One vector is turned by the same rotation once a step. Each row is the vector after some number of steps, and that number follows the row.
The counts run from 0 to 728.
-18 23 -20 -1 1 1 -7 31 -4 -10 -30 -26 -31 15 -50 -5 -7 -27 24 -25 -17 0 3 5 8 -31 -29 37 -3 -41 0 -7 2 24 21 50 -10 -19 27 44 17 -1 17 36 -22 8 -16 7 -2 16 -9 -4 -12 -18 43 -27 1 -21 14 -31 -21 22 1 4 -23 19 -8 -21 29 -36 20 36 -5 5 1 10 -26 8 -7 -> 156
-11 -1 -11 11 -10 20 15 28 -11 -65 20 -7 -4 -30 -20 -20 3 16 8 -20 8 21 16 -2 7 -7 -24 20 -25 -26 -30 15 -39 21 -5 8 -20 15 -3 28 -34 -18 -7 37 12 3 -15 6 0 -10 19 2 25 32 38 -46 -5 -3 -30 -1 19 -16 11 12 -36 -15 -5 -6 -23 8 7 18 -20 -6 51 4 4 -18 7 -> 302
0 -30 16 -27 18 -13 32 5 0 -25 21 30 15 1 15 26 -21 28 -9 -11 -41 15 7 -11 15 11 19 35 -17 -19 -7 -15 24 14 7 -18 3 -5 -4 -9 -19 -18 -18 38 21 0 -3 8 -6 7 11 -9 23 -8 -17 14 -11 1 -43 -46 6 -40 -8 13 25 -9 7 19 -12 24 23 -38 8 2 34 9 37 3 -38 -> 629
23 -12 24 -7 10 -34 3 -2 4 -40 -34 -3 40 -3 7 -42 -6 -45 -17 -51 -31 1 -9 4 5 3 -31 25 -8 -6 9 3 13 4 -10 6 -7 -2 22 53 -2 -2 -4 10 2 7 40 19 -10 14 -33 -12 6 -21 29 -42 -24 -5 -43 13 30 -30 -26 -9 0 7 8 -5 -5 18 -33 10 -41 2 14 -6 5 -17 -6 -> 554
9 -38 11 -14 -1 -3 33 4 5 -23 35 37 -13 10 12 17 -2 44 -7 -7 -48 13 25 -15 11 6 4 40 -31 -9 0 -57 27 15 4 15 -15 -4 -14 -14 -47 -11 8 18 10 4 -14 0 3 5 16 -3 27 -5 -1 11 -17 1 -24 -72 11 -31 -13 -8 34 -2 11 27 -11 9 39 -11 -10 11 27 1 26 27 -8 -> 630
-35 -13 -7 7 0 -32 -14 17 -12 -9 -30 -1 9 -8 -31 -4 9 -30 -14 20 -21 -13 -17 33 21 21 -48 38 -17 -16 -11 16 -15 4 8 -4 -1 -20 -6 38 4 18 -3 56 41 -11 21 18 -17 -11 -14 -6 18 5 20 -22 -33 -1 -32 5 -9 -25 -23 37 22 1 12 -15 -16 21 0 -12 2 6 15 -8 23 -27 -26 -> 412
3 41 -28 -2 10 18 39 14 9 -41 -13 17 22 9 -21 4 -44 6 -2 -30 -13 0 25 -10 -4 3 3 4 -14 -37 0 -19 -17 45 15 10 20 10 30 30 4 5 -28 40 -3 -24 -17 26 11 -5 12 15 -8 22 1 17 -8 -31 -30 -67 10 -4 19 -31 -12 23 18 8 -5 -35 -12 -11 3 -9 3 7 -3 -11 2 -> 45
12 12 -12 -1 -17 -16 31 1 -30 -15 5 23 33 -2 10 8 4 -2 2 5 9 -10 21 10 -11 -15 -14 -17 4 2 18 -45 -32 -1 44 19 -8 30 4 49 -6 -5 5 8 20 -35 34 7 17 8 6 -29 50 10 20 -8 -22 -38 -56 2 36 -17 -32 -30 -5 -11 3 -4 -28 16 7 -24 11 -16 0 40 8 -18 7 -> 560
25 15 8 -13 -41 5 -18 -2 1 -27 -7 33 -8 -24 27 1 -10 3 -34 25 15 -19 53 -16 -12 -21 19 -42 25 -11 -3 -16 10 8 -11 -27 -34 37 25 4 -17 -41 7 2 -18 -3 2 8 -22 -16 16 -11 7 35 -3 -10 -1 -48 37 -4 18 14 -13 9 3 -24 17 15 -18 -11 3 -11 -26 43 -4 34 13 37 0 -> 355
-12 -2 -22 -5 -52 -10 -5 33 7 21 -1 -8 -20 3 -2 -9 34 -38 23 -17 3 -35 2 3 -10 12 -27 14 -10 -8 0 0 -8 10 -2 36 -11 -4 15 52 -21 -14 36 0 21 20 -14 -11 -46 -19 -44 -50 -18 -14 45 -2 13 -8 51 -13 -25 30 17 2 3 18 0 -14 1 -8 40 15 -9 25 -7 23 32 -6 -5 -> 264
12 15 -11 -5 -23 -22 -10 3 -22 -8 -36 -37 -23 21 -17 -19 42 -27 16 -6 1 2 -45 27 3 26 6 36 24 -6 -13 14 -6 3 -29 50 -12 4 25 60 -27 18 9 6 -20 19 3 -2 -19 8 4 -17 -17 -8 19 -45 9 -15 -13 -6 4 -2 2 -8 -9 -16 -9 -21 -3 -13 1 43 -5 18 -38 19 2 23 15 -> 544
24 -23 -20 -26 -38 -16 -33 15 -33 -14 19 1 -19 -15 40 31 14 14 11 20 3 16 -2 6 9 15 2 43 -7 0 -16 -10 -6 2 -5 -1 -40 -5 -17 20 -46 -1 3 21 17 15 4 -2 -19 9 26 -34 44 -10 2 -31 -21 -17 -7 19 -3 12 -16 8 -4 -37 -3 -21 -28 18 27 -11 7 23 16 9 31 4 -41 -> 518
-37 16 0 15 -34 7 20 -7 -9 -15 6 -7 -13 -6 -14 -2 -21 2 -17 -7 -11 -22 32 -42 2 -11 -42 5 -44 9 36 -23 -22 27 21 -9 -10 7 -5 -9 15 -20 13 -7 44 -15 -21 7 1 31 -21 3 -13 15 -7 -31 -28 -12 41 -44 -3 5 3 -28 19 -4 49 -9 9 12 35 -15 -14 27 26 25 14 14 -22 -> 590
9 16 -21 -21 2 10 2 9 -45 -19 16 -7 20 -2 25 35 6 21 23 23 22 -1 12 -42 23 26 7 11 7 -10 -8 3 -4 10 29 24 -30 -11 29 37 -18 -13 -18 12 8 12 -38 7 24 -8 43 -6 14 0 30 -25 7 -50 13 4 2 -13 20 -47 -5 -11 13 -5 -7 34 31 0 46 30 3 32 -7 14 6 -> 335
11 -2 10 -20 12 -6 13 33 -8 -52 -28 -17 -4 -35 13 -21 -15 1 -28 12 -10 22 -5 12 5 -4 -9 31 -12 -14 -5 26 -6 11 2 -20 -21 7 25 25 14 -36 -12 18 -18 -1 -3 19 2 25 -4 2 26 22 27 -48 -11 -37 -29 -10 23 -25 -1 21 -49 -5 -5 -39 -12 -8 -34 20 -45 30 -4 14 17 -2 -24 -> 23
9 -11 -10 1 -20 -32 2 -17 -1 28 -42 10 -12 19 9 -3 17 -14 -10 15 -27 -5 21 23 -20 -14 0 26 21 16 41 -27 7 -5 6 16 -15 -13 6 50 14 -7 25 -2 11 -16 35 0 24 33 -20 -29 17 -28 2 -5 -47 -31 -19 5 6 30 -19 -22 25 -13 15 -4 11 -7 0 -20 -19 17 -51 24 14 -1 -25 -> 665
27 15 16 -32 -10 -31 -28 20 -18 -40 -14 -20 -7 -11 10 1 -18 8 -32 1 -9 15 5 -51 21 18 -10 20 13 -17 9 37 35 -6 -11 -20 -36 -18 37 -4 12 -25 -39 4 -8 -2 -7 18 -1 14 3 12 -2 -19 0 -64 -28 -34 10 12 3 -1 -10 2 -9 -16 25 4 8 8 -2 -3 -40 31 -2 16 3 46 -13 -> 341
35 19 -22 0 -13 -8 -36 9 -16 1 -20 -17 -34 7 -20 32 -8 7 -12 31 16 -19 13 20 -5 -16 19 30 48 -29 -39 7 4 28 5 -1 -20 -18 19 27 -14 -22 -9 73 -3 24 -2 12 -3 -21 35 19 15 2 13 7 -22 -17 21 7 -16 37 16 9 -6 -30 -9 7 2 -31 4 -7 13 9 -4 25 -9 14 -17 -> 504
-13 33 7 -29 -18 -58 30 3 -1 -33 -1 4 -10 9 4 5 -16 16 8 -5 -27 -5 -10 -3 13 44 -2 21 -22 -23 39 -38 6 -10 -10 25 -23 -11 33 -6 16 7 -18 -34 20 -27 18 28 -6 37 9 -7 -2 -22 16 -17 -28 10 -16 -45 -7 -47 -24 -10 21 15 49 33 3 -2 33 -22 22 0 1 16 -4 9 10 -> 454
35 -24 -3 -9 -11 15 -23 17 5 -15 -14 -35 -19 -29 6 -15 22 -8 10 -5 -11 -25 -5 -3 1 -12 5 -17 39 -23 -38 8 3 36 -12 -7 -23 11 30 35 -20 -14 -10 33 -9 55 -5 12 -25 -8 -15 -12 26 12 21 11 29 -15 7 -3 17 13 20 -9 -27 -17 -33 -38 -4 -26 11 31 -16 43 9 46 3 9 2 -> 369
27 -32 -19 -8 -36 -2 11 -14 -22 -1 16 -12 9 22 17 15 -11 -17 8 -21 -24 6 -15 -13 12 12 -9 -16 23 12 -1 -25 -13 34 8 -15 -6 28 6 25 -51 -11 -14 15 17 35 4 0 -46 13 -20 -54 34 -1 -21 -4 40 -4 -3 -27 14 -8 6 -44 12 -18 -10 -37 -26 34 28 -7 21 15 -8 43 15 -3 -21 -> 376
7 21 2 3 -62 -1 -5 -2 -14 -41 -4 14 -11 -44 -2 -5 -24 -19 -10 -9 10 -18 9 16 -6 -12 -13 -40 -13 -17 -15 -13 -31 23 -11 -27 -48 58 -9 19 -22 -16 16 7 15 -21 15 -2 -37 7 2 -29 7 29 5 -49 -12 -2 -11 14 4 -10 -29 2 -29 -42 29 -11 -28 -19 5 -18 -22 14 10 22 6 -21 -5 -> 702
10 6 -10 18 -7 25 34 22 14 -11 -30 0 25 15 -26 -23 -15 -19 -16 9 8 -8 27 -5 -15 -48 -27 -5 3 -5 -12 -13 -23 55 41 32 16 17 16 57 19 -29 -1 22 -9 15 -19 12 -20 -11 -26 -18 0 35 35 -11 19 -46 18 -28 13 -2 24 -37 -6 20 10 -25 -34 4 -28 13 1 -8 -5 13 -31 -23 -5 -> 153
-8 -8 8 2 -14 -55 -31 -21 -26 22 -23 -27 -20 9 -9 20 -6 -18 -6 2 -39 -22 -25 -2 13 55 4 53 13 0 -18 -1 19 -10 -12 -7 -9 -15 7 22 -20 11 -3 18 32 18 -12 -1 -8 15 -11 -3 -15 -22 -23 -27 -27 20 -6 -14 -9 -9 -19 -19 37 -20 11 -5 11 18 30 -25 4 24 -21 25 29 12 -23 -> 95
-28 21 -8 15 -7 25 28 -10 -13 -31 15 -4 -10 1 -26 18 9 19 2 -16 -4 21 18 -35 5 -47 -4 13 -36 -25 4 -36 -3 3 16 12 -37 19 -20 -3 -21 -12 32 21 -15 -23 -26 -29 21 31 43 -1 16 7 3 -75 -22 -30 -8 -17 14 -16 -23 -7 1 -31 3 11 17 5 45 11 -10 13 17 31 0 11 -5 -> 313
-30 -40 -2 -16 4 -27 10 11 17 -12 -24 18 -19 2 -31 -17 27 -3 -10 23 -32 -8 -18 40 7 15 30 20 18 -30 -8 -8 27 5 -12 27 -6 -9 12 10 -25 -11 8 46 -7 7 21 11 5 -30 25 12 17 -6 20 8 -1 18 -14 -42 -11 -22 -22 29 44 -2 10 46 15 -23 21 12 22 23 -4 7 8 15 -13 -> 637
-49 39 -4 -4 -17 9 54 -11 16 -13 27 -13 -8 8 -33 6 6 15 9 17 8 -30 10 -11 17 23 29 -20 -3 6 31 -17 -4 13 0 5 5 -2 37 18 3 -20 -33 -7 15 -3 6 19 -9 -9 -3 -1 -29 30 38 35 17 -36 35 -55 9 -3 0 -6 34 -9 30 28 30 2 26 -7 8 16 -3 33 48 29 2 -> 468
15 39 6 -14 -14 -34 12 12 -39 -35 -7 -42 13 33 6 15 -18 3 11 1 -5 19 -20 -18 32 33 -11 51 -13 -13 -6 -8 8 2 -9 14 -10 4 30 11 4 -4 -21 -12 -25 0 -26 5 -18 25 13 6 -19 -9 16 -65 4 -15 -21 -15 11 -39 -2 -31 -21 -3 25 -35 -23 15 5 18 30 2 -19 21 -22 16 3 -> 443
-21 -11 21 -1 20 -1 60 -28 -12 -5 5 -16 -6 -10 23 29 9 14 5 -15 -36 -17 17 -27 8 37 23 19 -9 -2 6 -9 -14 5 -5 -21 -18 -18 -8 18 -21 -2 -11 -8 35 6 -6 -13 38 33 -11 -23 -22 -4 9 -8 -35 8 -13 -40 26 -9 -11 -34 37 -26 19 17 22 22 25 -14 -4 17 -7 15 52 -6 -29 -> 203
-21 -1 -7 23 9 4 54 12 17 0 -14 9 1 8 7 -6 31 18 -3 31 8 -4 36 -17 -15 4 -22 56 -51 30 22 0 -17 20 5 26 26 -3 22 28 1 -26 4 -16 23 11 -36 14 -5 -9 -35 0 -23 42 38 -10 12 -42 13 -42 25 -7 13 6 0 20 24 -12 -9 17 1 16 -27 15 -10 34 47 9 -9 -> 19
2 -2 24 -14 -4 -37 15 -6 -7 6 -4 -38 -28 -9 -3 24 19 10 -17 31 -31 -3 -17 29 8 18 22 23 29 19 10 13 21 -11 -12 -11 -6 -42 3 -8 3 -39 -28 16 21 33 23 12 -3 1 -12 10 -3 -20 24 -29 -30 23 0 -12 23 -28 -2 5 35 -46 7 16 24 16 24 -28 9 21 -29 28 34 28 -38 -> 625
26 -3 13 12 23 -15 8 2 2 -7 -4 -17 -8 -11 -9 20 -10 23 -8 3 -25 -6 29 -1 -3 13 -13 68 -7 -15 -40 -5 -15 29 7 13 22 -25 16 7 -13 -19 -23 42 39 31 -33 24 -9 -18 -8 38 -12 13 21 25 -18 12 -5 -61 22 -8 33 -19 15 11 24 -10 -4 -4 14 -10 6 0 23 32 -25 8 0 -> 616
26 7 -3 -13 9 -1 -15 -14 -9 -7 -2 -40 -10 3 -21 1 35 -2 -1 13 13 -12 -8 -2 -3 -2 44 19 74 1 0 22 15 -8 -23 17 -21 -50 30 39 -20 -7 -18 19 -9 22 32 12 19 -11 -2 -15 -19 0 48 7 -27 -45 -4 18 25 27 13 -15 20 -28 -27 9 22 -3 -10 -8 -23 20 -19 25 16 47 9 -> 225
11 30 10 -15 7 -3 -5 16 -5 1 -3 -29 10 38 -38 4 -34 -32 3 -2 -6 -11 -16 -9 11 -1 9 36 5 -23 -23 2 27 20 -5 -31 3 2 25 17 9 6 6 28 -45 21 -25 7 -19 29 -19 -10 -33 21 -10 -3 20 -40 5 -18 -35 32 -13 33 0 7 -32 -51 18 -10 1 7 -21 22 1 23 24 20 -39 -> 259
-11 36 -11 -21 7 11 32 18 14 -35 18 -10 47 12 -26 4 -9 -4 17 39 23 -27 -34 18 8 9 23 -15 23 -12 -1 -16 -18 5 14 5 -18 -27 23 56 35 3 -39 13 -21 -1 32 28 7 35 -19 -24 -18 24 51 18 9 -53 -12 1 -14 -3 -22 -6 1 -16 5 -13 -4 20 -29 -3 24 -11 12 19 -5 -21 -8 -> 573
-7 0 -5 12 -16 -9 -26 -9 -18 -29 -28 -29 -50 -23 -21 -14 22 -1 4 -6 -30 -15 -15 1 15 42 -12 26 -8 -18 -24 11 -14 9 -37 19 -28 -15 18 9 -25 -18 -6 19 19 23 -19 -2 -15 12 18 19 -19 -3 20 -71 -15 27 10 -27 13 -10 3 -3 -2 -35 19 22 19 -24 24 22 -16 23 -11 9 -8 44 4 -> 197
-19 -28 -14 4 -7 11 24 -8 -29 -28 2 6 3 -39 13 18 15 20 12 -7 -30 -20 19 -16 6 49 -7 -2 -7 -25 -6 -3 -34 27 6 -2 -20 18 -4 37 -37 3 0 20 61 -10 -24 -6 12 2 36 -25 25 15 4 -6 -11 10 -28 -39 29 -37 1 -40 15 -10 20 10 -19 1 48 -12 21 22 21 24 25 -20 10 -> 201
9 34 -1 -32 -4 15 -3 14 -10 -28 -7 -4 7 7 1 50 -37 37 -3 23 4 -9 14 -6 17 -22 26 6 -36 -35 -27 -45 6 21 9 -2 -10 3 14 -17 5 -18 -29 17 -14 -2 -13 -5 -13 36 28 26 -1 10 10 -41 5 -11 0 -33 -29 -9 -36 16 -22 -31 30 7 -6 -10 23 3 33 0 12 20 -18 2 -36 -> 178
-41 23 -7 -14 -42 -30 57 6 -14 -1 -11 12 -45 -22 9 2 11 -9 -9 0 3 17 7 11 0 32 -9 24 -21 10 46 7 -18 -4 -15 1 -21 19 24 16 -14 -30 2 -25 8 -13 11 -6 -8 8 -11 -22 -5 -3 19 -47 -26 -14 5 -37 16 -6 5 13 -7 -4 30 12 13 -14 18 -7 -33 24 -39 22 55 -1 -15 -> 27
17 -17 1 15 -12 20 -41 9 -8 -30 -4 -5 17 14 -23 1 -21 -7 14 28 -24 -17 -7 -32 20 31 -19 28 -2 -19 -38 -2 -5 32 4 -1 6 3 1 23 -32 7 -6 37 22 30 -42 20 -16 -15 9 14 -5 36 -23 -18 8 -8 0 -29 -27 0 8 -26 29 -9 12 -10 -35 11 15 4 27 26 21 2 -24 5 -13 -> 85
15 -7 -8 -11 -12 -27 -14 -5 -8 -5 -6 -11 -31 -30 33 41 34 24 3 50 -14 -29 27 -7 -13 -2 17 -2 21 1 21 -33 2 -2 22 -6 -29 -19 25 5 8 -37 2 -8 16 0 11 20 28 45 23 -3 14 -6 17 3 -28 -22 12 -3 19 6 -7 -23 6 -38 15 -9 11 -9 26 -15 -1 47 -21 53 12 39 -6 -> 347
1 -49 -8 27 -5 -6 -28 -12 5 0 -26 -16 -7 -20 8 -22 19 -12 -15 19 -31 -24 1 6 -11 42 -12 41 12 -5 -26 9 -13 15 -1 9 -26 -19 1 55 -30 -3 27 22 57 20 -5 4 9 1 -4 -27 -9 -5 15 18 -42 22 -5 -5 -1 3 2 -33 29 -11 15 -10 -2 1 11 -12 -14 20 0 7 -4 -17 0 -> 93
-16 1 -25 -29 -4 -13 -34 16 -6 -36 -3 32 -5 -18 -3 5 -7 6 13 -18 -32 -25 -2 1 8 10 -21 -19 -7 -35 1 -26 0 6 26 20 -35 -19 8 18 1 3 -26 46 39 -23 30 13 13 4 24 -4 33 -22 9 9 -35 19 -22 -27 -14 4 -24 20 28 -10 24 40 -1 -13 48 -20 10 3 42 7 6 2 -21 -> 66
-38 3 -8 -7 -27 -6 22 2 12 -19 5 23 18 -27 -13 -10 3 -24 10 -10 -15 -55 -3 38 -7 14 4 -49 -26 -20 -5 -28 -11 9 -12 -2 -21 24 -3 38 0 9 7 -2 44 -7 18 -13 -22 2 -25 -44 -20 0 45 -13 -4 18 7 -11 2 -25 -31 -3 19 -17 37 0 0 -15 18 -16 13 5 3 6 28 -30 -5 -> 704
